128 stands for zero in the data rows.
Some points, one per row:
[251 166 155 159 137 168 162 167 235 168 187 187 168 182 219 152 136 173 232 139 185 167 154 167 157 255 198 145 164 195 211 147]
[104  83 116 101 102 105  62  90  88 120  94  88 106  86 106 126 132  71 103 111  92 114 105 102 135   2  87 115   0  84 121  39]
[ 71  97 109 107 112 115 110  97  49  78  86 111 101  69  35 121 116  87  27 104  61 135 110  79  81  52  62  91  91  88  92 117]
[187 162 147 191 164 165 152 166  84 127 155 188 141 133 112 206 178 161 163 175 130 210 141 138 157 136 164 147 214 142 208 229]
[156 164 136 127 146 129 161 162 138 146 158 135 134 145 134 108 127 176 151 133 143  89 118 142 140 176 160 147 211 133 182 157]
[102 130 123  99 119 100 119 115  81 119 132  93 126 109  92 110 129 114  85 115  84 101 121 108 123  92 113 124 113  94 132  86]
[118  81 111  95 104 113  77  90  47  84  89 109  87  54  49 138 120  73  54 101  60 145  93  78  99   0  70  90   0  76 126  69]
[ 60 134 109  86 127  72 124 130  43 113 105  69  94  90  69  81 101 134  70 103  95  51  95 110  99  52  90 127 159  72  96 126]
[111 107 133 104 114 130  95 113 118 121  91 113 116 106 113 123 115 101 108 129 151 129 125 106 117  71 174 142  46 106  94  57]
[232 149 167 154 153 174 146 159 168 135 190 190 176 171 150 169 183 157 187 184 158 180 186 142 173 177 180 143 168 161 255 150]
[ 26  96 104  82 101  95 112  96  98  93  76  84 107  89  84  94  86  81  37  82 101 111 124 103  70  95 131 103  70 102   6  61]
[ 23  92 101 103 117  86 123 101 122 104  84  83 101 119 112  74  83 105  71  84 110  74 115 124  81 106  61  98 126 111   0 120]
[165 129 123 110 122 123 134 133 146 135 149 126 119 124 117 107 133 142 134 125 114  80  93 125 149 128 111 120 120 133 202 112]
[125  99 118 120 127 131 122 105 128 117 101 121  97 105 105 108 102 108 106 116 110 100  78 107 104 106  12  92 102 123 121 158]
[ 56 109 125 144 117 143 119 100 185 146 115 117 151 148 177 134 132  92 138 132 137 135 135 140 132 177 107 119 100 157  68 105]
[142 151 128 130 130 119 149 149 142 151 153 132 126 150 135 116 133 167 151 131 135  91 110 142 155 169 156 144 184 139 168 149]
[160 171 141 142 149 116 176 166 193 153 177 144 153 188 202 123 129 175 203 136 174 104 146 176 151 251 166 150 247 169 133 171]
[178 131 129 100 111 126 136 133 124 105 120 134 111 105  99 114  92 134  94 102 121 136 114 107 100 136 158 122  99 122 124  99]
[140 143 130 154 135 141 165 149 169 127 147 162 142 168 154 119 113 164 139 116 150 149 162 154 113 212 155 127 215 162  94 184]
[ 12 113 101  96 115  84 129 109 120 118  77  75  94 116 114  73  79 127  81  88 124  49  91 128  94 126  96 114 146 115  10 126]
[151 125 129  74 117  90 134 138  69  96 126 101  96 107  63  77  97 147  68 103 102  84 126  99  99  82 126 129 135  83 124  91]
[ 16 119 111 100 121 108 124  97  69  96  88  95 125  81  86 136 112  63  45 107  85 139 125 100  77 119 105 104 109 104  32  89]
[124 146 149 121 131 155 155 130 228 140 167 153 191 177 196 131 143 114 158 160 174 145 182 145 145 255 187 132 147 184 139  87]
[234 175 148 179 146 158 187 177 144 126 191 200 146 164 129 159 143 203 158 139 134 198 174 146 142 225 182 138 255 166 193 224]
[133 114 120  95 137  86  93 124  37 117 114  89  94  88  71 112 142 117 108 126  82  68  73 110 145   0  59 118  93  74 194 114]
[183 155 137 176 146 160 152 152 162 151 145 167 132 137 160 168 134 158 184 136 148 163 113 143 136 186 120 128 180 165 173 217]
[126 161 126 147 145 127 158 163 116 142 134 136 116 149 119 121 133 194 142 138 148 102 113 146 150 145 185 157 225 134 144 191]
[103 143 114 114 144 102 137 149  89 129 114 114  98 111  99 110 120 152 116 128 126  69  73 126 133  95 138 134 173 111 143 156]
[ 44 120 113 122 139 133 143 126 164 130 101 122 122 136 145 114 109 121 117 139 148  86 111 137 116 180 101 119 165 154  67 160]
[ 65 118 123 124 128 146 132 113  93 103  87 118 110  96  71 124 111 108  64 136 102 121  92  89  95 122  80 112 133 114  98 147]
[143 159 132 127 148 110 149 161 117 145 149 127 116 148 129 123 139 175 161 151 145  81 118 146 158 135 149 153 207 125 174 178]
[ 68 139 119 176 129 148 116 125  62 132  99 135 114 101  95 186 149 121 111 141 113 190 116 120 131  84 149 143 133 111  86 180]
[ 67 111 131 152 128 172 119  98 204 147 108 137 154 133 180 179 138  65 141 151 144 170 117 130 134 210 109 109  68 174  94 123]
[131 134 145 163 135 170 115 123  79 125 111 154 130 103  96 191 154 116 116 166 123 200 125 104 136  84 156 149 102 116 156 147]
[142  90 124  81 116 127  90 115 129 119 106 113 118  92 111 104 122  93 116 125 128  90 101 106 119  50 114 108  21 107 174  48]
[183 171 151 157 150 128 179 174 196 165 195 158 165 208 190 103 146 207 207 149 173  99 172 180 170 240 175 163 255 166 179 185]
[212 129 117 113 125 125 141 147 141 109 141 151 106 121 124 128 109 148 137 112 125 145 130 127 109 139 114 106 126 140 156 155]
[ 16  97 104  94 114  87  93 102  27  93  70  76  91  74  50 103 111  94  36 106  82  99 120  93  89   2  91 116  88  63  38  93]
Here are 24 more points, each followed by its number:
[121 139 120 133 137 111 145 134  88 111 128 129 108 119 108 139 115 143 115 123 106 136 133 131 106 129  75 110 187 120  86 206] 0
[139 120 153 160 120 162 125  99 202 145 147 152 172 166 197 165 138  93 168 144 153 197 168 138 131 210 136 133  90 167  94 102] 1
[ 57 107 111 131 112 110 112 104  88 109  92 107 110 104 106 136 108  99  83 105 109 147 131 118  96  87 113 120  93 111  29 126] 2
[255 151 153 163 146 159 177 159 199 136 186 189 147 178 170 132 130 182 196 140 158 164 153 148 135 223 111 126 211 172 198 200] 3
[255 169 143 187 145 154 166 174 146 139 185 193 134 170 152 157 149 212 202 138 142 187 157 161 154 174 153 140 234 159 203 236] 4
[145 142 117 152 129 131 145 135 143 145 136 133 118 134 140 141 126 152 155 120 123 130 100 141 133 164 105 125 169 147 137 194] 5
[195 166 138 125 150  99 172 160 108 132 194 129 140 164 126  93 131 190 153 123 113  89 154 145 129 165  80 130 255 121 183 197] 6
[100 113 134 132 125 134 103 105  75 104 101 121 116 102  96 147 124  92  92 128 118 170 140 104 100  68 119 130  86 100  74 116] 7
[ 58  97 107  74 114  72  96 113  36  90  86  73  91  87  54  76 103 117  49  95  99  70 127 104  94   0  99 125  97  63  62  80] 8
[168 108 136 168 128 164  97 113 146 138 134 159 139 133 152 180 168 108 166 150 132 197 138 129 156  89 136 130  58 139 174 121] 9
[149 117 112  81 109  95 128 132 100  98 114 111 100 100  80  86  92 139  70  87 102 102 118 110  97  97 140 109 105 104 116  90] 10
[ 48 126 114 124 139 109 129 107  48 104 110  97 119 107  65 108 133 116  64 124  84 105 137 105 104  75  53 114 177  88  83 158] 11
[151 149 140 138 148 150 153 151 127 130 144 158 143 134 119 145 153 142 139 154 132 131 114 130 148 163 147 131 186 148 194 165] 12
[143 116 137 160 130 173 123 128 202 138 122 170 142 144 180 175 136 114 172 153 173 183 139 142 140 175 157 125  92 177 128 153] 13
[233 151 152 147 141 153 133 155 124 149 174 157 135 145 124 149 165 166 177 167 139 136 119 125 177 120 154 158 144 126 255 142] 14
[188 186 151 239 151 212 187 168 215 174 170 220 172 193 201 215 161 189 225 167 187 239 153 174 173 255 224 162 242 217 172 255] 15
[255 150 159 192 147 174 147 169 198 161 203 202 157 196 185 162 184 194 244 166 170 177 162 169 194 172 157 149 192 173 255 199] 16
[110 117 122  68 120  78 100 123  70 104 122  83 117 101  96  91 122  99  83 107 109  81 137 113 117  48 139 127  82  79 115  36] 17
[ 82 138 124 140 134 139 150 134 149 138 122 132 138 141 125 107 129 146 122 142 139  97 121 136 136 180 125 132 191 145 125 160] 18
[ 31 108  98 103 117  75 116 111  74 111  87  77  84 105  95  84  89 121  80  89 108  70 112 123  94  66  73 116 142  91   7 144] 19
[178 152 156 191 142 170 133 134 166 165 182 164 177 177 182 186 183 138 199 168 142 192 166 150 186 180 150 150 155 161 201 157] 20
[ 41  90 113  53 113  93  90  92  76 100  87  65 120  85  81  63 106  75  50 108  99  55 127  96  87  45  70 106  60  74  82  28] 21
[ 26  85 108 111 113 117  76  80 114 130  75  72 113  96 125 116 128  66 102 126 107  90  92 116 133  42  63 115  23 100  80  73] 22
[103 108 116  70 101  95  96 115 108 112 107  88 120  98 102  89 107 100  82 102 119  94 135 110 117  62 166 124  40  96 102  19] 23
Which two of these numbered points are nearest to each point below, ignoring the 3 directions in which the first points spread most? Their numbers follow each, nearest first.
[ 62 137 138 152 137 139 118 122  94 143 120 119 145 132 121 141 162 119 121 159 128 132 143 128 155 102 139 148 144 114 124 134] > 20 9
[ 92 158 141 197 146 173 162 134 159 156 151 161 171 168 160 170 159 145 153 163 143 178 163 146 148 234 144 147 223 169 127 203] > 11 20
[194 130 149 143 130 149 111 121 120 139 155 140 138 130 130 155 156 122 160 157 117 150 116 113 158  98 116 141  88 119 219 111] > 14 22
[ 90 120 104 130 133 106 120 115  43  96  91 115  91  79  81 154 119 108  82 110  84 147 102 108  95  62  72 105 133  97  73 171] > 0 2
[167 192 150 167 152 116 181 175 127 153 201 150 155 192 152 132 152 216 178 142 149 136 182 168 158 212 189 168 255 143 152 207] > 1 2
[114  92 108  52  90  84  86 103 111 104  90  78 100  80  92  78  92  91  68  84 102  80 106  98 100  43 145 110   0  88  99   0] > 23 17
[121 154 131 146 149 130 181 163 148 124 141 148 136 156 144 123 122 168 140 126 151 116 129 155 120 220 152 130 251 161 111 192] > 12 18
[201 126 114 110 133  92 126 144  69 105 133 121  91 105  93  96 109 160 128  96 102 103 122 123 103  46  56 109 155  97 146 168] > 3 6
[168 148 143 180 138 191 153 145 210 153 138 186 151 152 190 177 135 143 188 143 179 198 133 154 137 233 177 134 149 194 145 184] > 13 5
[204 167 132 189 151 136 162 160 104 137 170 168 126 158 135 159 148 196 174 137 125 176 156 153 141 159 119 140 248 140 157 253] > 0 4
[179 126 118 156 130 149 126 136 154 145 122 150 108 129 140 142 131 154 170 128 135 133  87 139 149 120 105 122 123 150 169 182] > 5 13
[ 73 125 118 101 125 106 157 127 131 105 104 106 104 130 105  72  73 138  72  97 129  77 121 122  76 171  97 114 191 126  35 145] > 3 10
[ 34 100 118 114 124 118 104  96 163 134  87  92 136 122 172 122 123  61 127 129 137  99 104 135 125 137  96 115  63 140  61  72] > 22 14
[213 119 135 158 132 168 114 140 179 151 145 166 135 140 161 155 162 144 196 154 157 153 114 142 175 112 150 139  80 159 229 138] > 22 16
[180 130 125 104 115 102 108 141  89 119 133 116 113 111  98 111 129 153 123 115 122 116 135 126 142  49 182 143  89  92 170  79] > 23 17
[ 24  85 110  51 116  88  83  89  73  94  76  64 108  85  74  84 116  61  46 123 100  58 120  97 100  25  66 106  46  71  73  45] > 21 14
[ 73  94 116  61 103  81  97  94 111 108 114  66 132 110 105  66 109  84  66 103  95  67 144 108 107  74  86 109  58  86  90  15] > 21 17
[ 97  98 120 119 133 100 115 108 137 120 119 107 136 140 163 117 124  92 138 117 125 106 142 146 116 117  64 111 114 129  74 112] > 16 19
[136 115 132  96 118 111 114 124 120 114 139 112 139 133 116  95 134 120 105 126 128 111 169 121 129  90 153 130  98 107 131  52] > 17 8
[171 153 151 153 156 121 135 149  97 143 182 134 163 162 150 150 178 144 174 161 126 141 172 147 171 119 118 150 192 119 196 147] > 20 1
[202 106 144 130 131 166 110 129 190 133 145 169 144 137 158 163 155 104 172 160 155 159 132 127 157 129 150 120  47 157 216 100] > 14 16
[104 124 136 141 127 148 117 116  89 110 114 141 136 101 107 171 139  91 100 133 116 199 155 109 100 104 148 125  97 119  96 119] > 7 2
[ 64 109  94  89 109  79 122 110 121 124  94  79  89 104 119  80  83 119  97  80 104  64  85 129  97 108  77 106 109 111  40 118] > 5 14
[153 143 148 201 145 178 131 129 180 167 165 166 174 174 191 182 175 140 198 169 150 192 154 155 179 189 134 145 155 169 179 178] > 20 9
[146 153 130 132 135 114 148 136 115 138 165 124 134 143 124 127 142 154 133 130 105 121 136 127 144 153 113 132 182 122 170 145] > 1 14
[ 50 100 103 125 107 115  96  91  62 104  71 102  96  73  81 144 109  81  64 102  86 158 105 102  89  46 101 109  52  96  38 114] > 2 7
[ 33 145 124 182 139 167 119 120  83 143  92 130 128 105 105 192 157 112 118 162 118 182 106 119 144 113 161 148 135 128 101 184] > 15 2
[ 56 132 122 106 133 103 127 112  63 113 121  83 131 106  88 105 123 105  74 122  86  98 133 111  98  92  53 111 151  91  96 127] > 11 20
[236 137 159 195 140 193 115 147 181 164 173 194 161 161 182 202 192 145 226 182 167 213 144 150 198 136 187 157  94 167 255 154] > 9 22
[200 131 153 146 141 144 137 125 142 132 170 143 148 158 139 132 151 134 160 147 117 142 148 128 143 154  58 123 156 135 187 151] > 6 3
[111 116 129 133 146 118 121 111 120 123 136 115 141 141 140 131 147  99 140 138 106 115 134 136 132 111  34 106 150 127 134 142] > 6 16
[136 136 141  88 125  89 133 121  73 110 156  94 134 128  89  84 119 121  85 118  90  93 162 106 112 102  83 125 150  81 128  82] > 6 21
[133 114 132  88 130  97 125 131  97  91 138 118 127 134  99  99 121 123  93 123 122 112 189 120 106  81 122 119 144  95 106  98] > 8 17
